In the rows, zero is written as 100.
Rotation paths and how fast each direction turns (degrees per step)
Each turn is a multiple of 5 degrees from 10 to 175, or 0.
Each row of a path follows its step; steps can be skipped.
path 1
step 2: [123, 109, 109, 100, 101, 105, 114, 104, 98, 76, 94, 127, 77, 102, 112, 97, 123, 98, 79, 88, 77, 69, 99, 88, 98, 102, 104, 100, 76, 101, 90, 106, 137, 111, 103, 102, 146, 116, 104, 87, 120, 99, 103, 76, 118, 120, 93, 99, 96, 76, 97, 65, 132, 118, 119, 75, 97, 97, 104, 94, 50, 96, 108, 101, 75, 110, 111, 109, 106]
step 3: [114, 74, 129, 86, 85, 79, 131, 72, 87, 91, 84, 113, 83, 85, 112, 70, 81, 93, 75, 107, 87, 95, 110, 77, 113, 105, 87, 99, 67, 122, 107, 77, 125, 105, 97, 121, 86, 90, 87, 83, 124, 80, 99, 81, 85, 108, 94, 127, 83, 97, 106, 101, 114, 121, 133, 118, 80, 110, 80, 110, 91, 88, 105, 83, 103, 77, 104, 99, 116]
step 4: [136, 88, 117, 112, 106, 98, 140, 96, 86, 98, 87, 112, 125, 93, 77, 93, 105, 104, 104, 118, 97, 85, 115, 61, 128, 86, 116, 96, 70, 113, 79, 76, 115, 95, 108, 104, 122, 95, 119, 85, 126, 88, 97, 117, 91, 100, 101, 70, 103, 62, 72, 93, 96, 122, 102, 94, 98, 106, 78, 123, 102, 102, 110, 119, 94, 101, 72, 99, 83]
step 14: [112, 98, 127, 107, 109, 82, 115, 112, 83, 79, 108, 85, 90, 77, 101, 117, 101, 111, 88, 139, 114, 73, 91, 94, 80, 100, 98, 104, 56, 100, 105, 88, 141, 126, 106, 121, 123, 85, 83, 96, 101, 108, 145, 72, 87, 96, 113, 101, 105, 101, 103, 84, 120, 81, 109, 112, 92, 119, 115, 114, 113, 99, 129, 112, 82, 106, 107, 89, 96]
step 18: [122, 99, 141, 83, 118, 117, 94, 137, 72, 104, 115, 99, 105, 107, 82, 83, 96, 97, 111, 98, 88, 83, 95, 71, 104, 100, 53, 112, 95, 83, 100, 111, 121, 98, 114, 117, 89, 79, 87, 117, 107, 85, 113, 110, 100, 124, 73, 95, 112, 93, 83, 84, 121, 107, 93, 71, 82, 85, 96, 87, 81, 109, 96, 135, 98, 90, 111, 104, 69]
step 27: [88, 127, 96, 127, 94, 127, 113, 96, 88, 103, 102, 119, 119, 85, 115, 86, 122, 125, 82, 91, 70, 79, 102, 93, 112, 110, 113, 95, 69, 95, 114, 63, 115, 103, 115, 79, 110, 163, 104, 106, 125, 102, 111, 83, 102, 124, 106, 112, 94, 107, 103, 93, 93, 100, 102, 108, 105, 112, 113, 91, 122, 103, 112, 79, 103, 130, 124, 102, 107]
step 29: [102, 77, 112, 105, 83, 115, 122, 87, 54, 80, 87, 90, 105, 77, 114, 102, 99, 113, 87, 98, 60, 89, 97, 68, 116, 124, 106, 88, 78, 81, 83, 114, 105, 103, 126, 84, 86, 104, 106, 87, 132, 113, 110, 121, 105, 129, 90, 100, 93, 84, 96, 81, 121, 104, 87, 58, 102, 69, 106, 101, 104, 79, 91, 109, 103, 109, 106, 93, 109]
step 39: [136, 112, 104, 120, 109, 104, 87, 102, 82, 88, 104, 138, 95, 112, 96, 109, 130, 123, 95, 112, 91, 61, 100, 81, 93, 95, 108, 87, 73, 89, 87, 93, 123, 113, 127, 112, 125, 127, 115, 101, 116, 119, 114, 86, 105, 105, 102, 77, 96, 85, 71, 101, 103, 150, 105, 111, 95, 105, 114, 116, 109, 88, 84, 110, 81, 93, 76, 113, 86]
step 41: [110, 93, 108, 85, 74, 123, 123, 114, 90, 74, 87, 108, 109, 93, 94, 123, 98, 114, 94, 116, 92, 85, 80, 58, 110, 62, 131, 113, 79, 78, 80, 97, 117, 114, 97, 99, 124, 118, 91, 94, 117, 91, 121, 115, 105, 93, 97, 88, 104, 81, 85, 59, 71, 85, 104, 94, 93, 104, 84, 108, 112, 96, 135, 100, 83, 104, 83, 112, 119]
[102, 101, 100, 105, 101, 100, 99, 96, 100, 99, 101, 105, 102, 95, 107, 104, 101, 98, 97, 101, 103, 93, 103, 95, 101, 107, 102, 98, 96, 109, 101, 95, 103, 95, 94, 103, 103, 104, 99, 100, 93, 103, 86, 92, 97, 100, 100, 101, 96, 103, 92, 95, 103, 104, 101, 107, 104, 106, 101, 102, 105, 102, 96, 100, 99, 96, 104, 97, 101]
60
[103, 100, 99, 95, 100, 93, 97, 100, 96, 101, 93, 107, 95, 101, 105, 97, 98, 101, 101, 102, 104, 103, 101, 109, 90, 101, 98, 96, 104, 106, 95, 93, 99, 105, 98, 97, 100, 87, 101, 99, 103, 101, 101, 101, 102, 98, 106, 100, 108, 97, 100, 98, 106, 95, 102, 104, 101, 101, 105, 101, 103, 95, 99, 100, 95, 101, 110, 100, 103]
155
[103, 102, 104, 100, 102, 103, 92, 108, 102, 107, 94, 91, 105, 98, 99, 101, 103, 100, 99, 91, 98, 102, 99, 97, 108, 97, 101, 99, 101, 97, 105, 95, 95, 101, 96, 95, 105, 97, 106, 107, 95, 98, 104, 97, 102, 100, 96, 112, 105, 104, 95, 99, 104, 95, 101, 103, 106, 103, 99, 101, 103, 95, 103, 102, 100, 99, 102, 98, 100]
40
[100, 101, 101, 110, 103, 95, 101, 106, 107, 98, 99, 98, 96, 104, 99, 103, 102, 101, 98, 99, 96, 103, 100, 91, 102, 99, 96, 97, 99, 99, 102, 97, 105, 94, 102, 100, 103, 97, 94, 98, 100, 105, 95, 104, 103, 96, 110, 104, 103, 99, 104, 96, 95, 98, 95, 97, 94, 101, 101, 97, 103, 95, 100, 111, 91, 101, 100, 108, 97]
175
[97, 96, 101, 102, 94, 101, 107, 100, 102, 103, 101, 101, 91, 97, 97, 95, 98, 100, 102, 95, 101, 102, 108, 102, 98, 103, 106, 93, 108, 102, 104, 101, 102, 101, 100, 99, 99, 100, 95, 99, 100, 97, 99, 101, 101, 103, 98, 115, 99, 106, 103, 108, 95, 103, 100, 98, 96, 99, 98, 98, 107, 102, 95, 95, 96, 89, 100, 96, 100]
175
[92, 100, 95, 104, 98, 99, 99, 104, 100, 94, 96, 97, 103, 92, 104, 96, 107, 98, 100, 98, 92, 100, 92, 98, 96, 99, 94, 95, 105, 106, 105, 99, 100, 93, 95, 105, 93, 100, 98, 101, 105, 106, 103, 101, 102, 100, 94, 104, 101, 100, 100, 99, 107, 108, 102, 96, 95, 97, 105, 101, 94, 96, 98, 98, 106, 104, 104, 95, 100]
135
